(in the rows, 128 means zero)
Rotation paths and how fast each direction turns (degrees per step)
Each turn is a multiple of 5 degrees from 10 to 175, or 0.
Each row of a path follows its step; steps can be skipped.
Rotation 1:
step 0: [128 127 129 125 125 123 136 127 123 128 134 130 137 137 130 128 131 118
 122 128 119 139 130 124 126 123 120 121 120 137 126 130 128 136 140]
step 1: [134 140 130 122 137 128 118 125 122 131 127 130 120 124 125 127 131 134
 127 119 125 140 125 129 127 131 134 137 135 119 128 132 121 128 131]
step 2: [117 126 129 129 125 136 134 128 144 137 137 126 139 127 131 124 128 131
 127 126 125 125 123 130 131 117 126 125 140 125 131 125 125 130 125]
step 3: [131 127 131 131 120 126 136 115 127 121 124 119 118 133 127 128 127 122
 118 130 127 140 126 133 139 129 127 129 119 132 122 129 127 126 132]
step 4: [127 131 121 136 132 126 127 135 122 143 119 127 133 118 124 125 124 128
 132 125 129 136 122 130 123 123 137 138 125 127 135 135 130 132 128]
step 5: [138 124 138 128 126 140 133 130 139 129 138 123 122 124 126 138 128 136
 122 135 130 125 128 123 123 123 128 126 131 131 131 128 122 133 119]
step 6: [126 136 122 139 127 126 132 124 128 124 126 121 123 125 132 126 123 123
 135 132 139 130 125 141 131 135 120 124 133 137 123 131 135 120 128]
step 7: [134 123 134 122 127 128 126 139 130 126 126 130 135 125 128 122 125 125
 129 127 133 131 130 129 118 115 135 136 110 129 129 127 136 124 130]
step 8: [133 125 130 119 129 133 135 130 119 135 135 132 122 127 124 141 135 123
 127 133 131 125 128 130 119 138 123 131 138 132 134 130 120 124 131]
step 9: [121 140 127 125 131 127 129 125 133 118 126 128 126 118 135 127 120 129
 134 119 132 129 141 130 129 121 128 119 136 130 131 119 132 123 131]
step 10: [130 119 130 113 131 131 134 122 136 131 117 127 136 135 129 121 136 129
 129 133 126 126 129 131 126 132 128 137 121 128 119 125 130 120 132]
Speeds:
[129 127 130 126 128 127 125 129 125 129 127 127 127 127 129 128 126 127
 129 133 129 127 128 129 124 127 127 123 128 129 129 128 130 125 127] | 35
Rotation 2:
step 0: [129 118 122 122 131 125 119 132 122 115 126 124 131 120 125 134 121 135
 124 131 135 127 128 122 133 122 121 130 130 131 123 128 129 122 137]
step 1: [127 120 123 119 130 117 122 117 133 122 128 127 127 133 130 124 126 125
 124 118 126 131 123 123 121 135 126 119 129 126 125 137 129 128 130]
step 2: [117 130 123 122 123 133 134 132 125 116 127 133 132 130 131 127 135 133
 134 125 119 133 126 137 121 138 130 134 129 126 126 130 133 130 138]
step 3: [126 133 129 128 125 126 128 133 121 117 133 124 133 138 136 131 129 129
 124 140 121 129 128 128 141 126 128 127 121 120 127 138 123 129 125]
step 4: [136 133 127 117 121 121 132 130 137 132 133 132 137 133 133 131 126 129
 127 123 126 124 132 128 136 127 117 126 130 127 124 124 135 138 123]
step 5: [118 135 129 117 128 130 135 129 127 131 126 121 134 130 119 137 124 131
 120 134 132 127 125 128 117 125 117 126 126 130 130 123 127 132 132]
step 6: [128 135 127 131 135 121 133 123 118 122 130 120 139 129 123 122 128 126
 124 118 133 121 124 131 123 119 129 131 122 132 132 137 132 129 121]
step 7: [124 131 123 130 131 129 124 131 132 133 129 127 133 134 119 123 133 134
 129 114 121 132 124 128 137 122 132 130 136 123 140 126 126 137 134]
step 8: [128 134 136 132 143 135 130 135 131 128 129 123 126 135 127 123 132 132
 127 136 132 124 122 126 130 127 125 128 140 123 117 129 131 133 136]
step 9: [132 121 118 132 135 124 133 137 136 127 126 127 140 122 126 127 122 127
 126 132 133 124 128 119 136 129 125 129 130 131 130 132 139 120 132]
step 10: [131 120 126 124 129 131 130 124 131 134 123 123 127 131 129 127 116 130
 130 127 118 124 120 123 120 137 130 116 130 124 139 133 134 131 132]
Speeds:
[124 127 128 127 126 128 129 129 128 128 126 127 128 129 128 126 129 126
 129 126 127 124 127 130 125 129 131 128 126 131 132 131 128 126 128] | 85
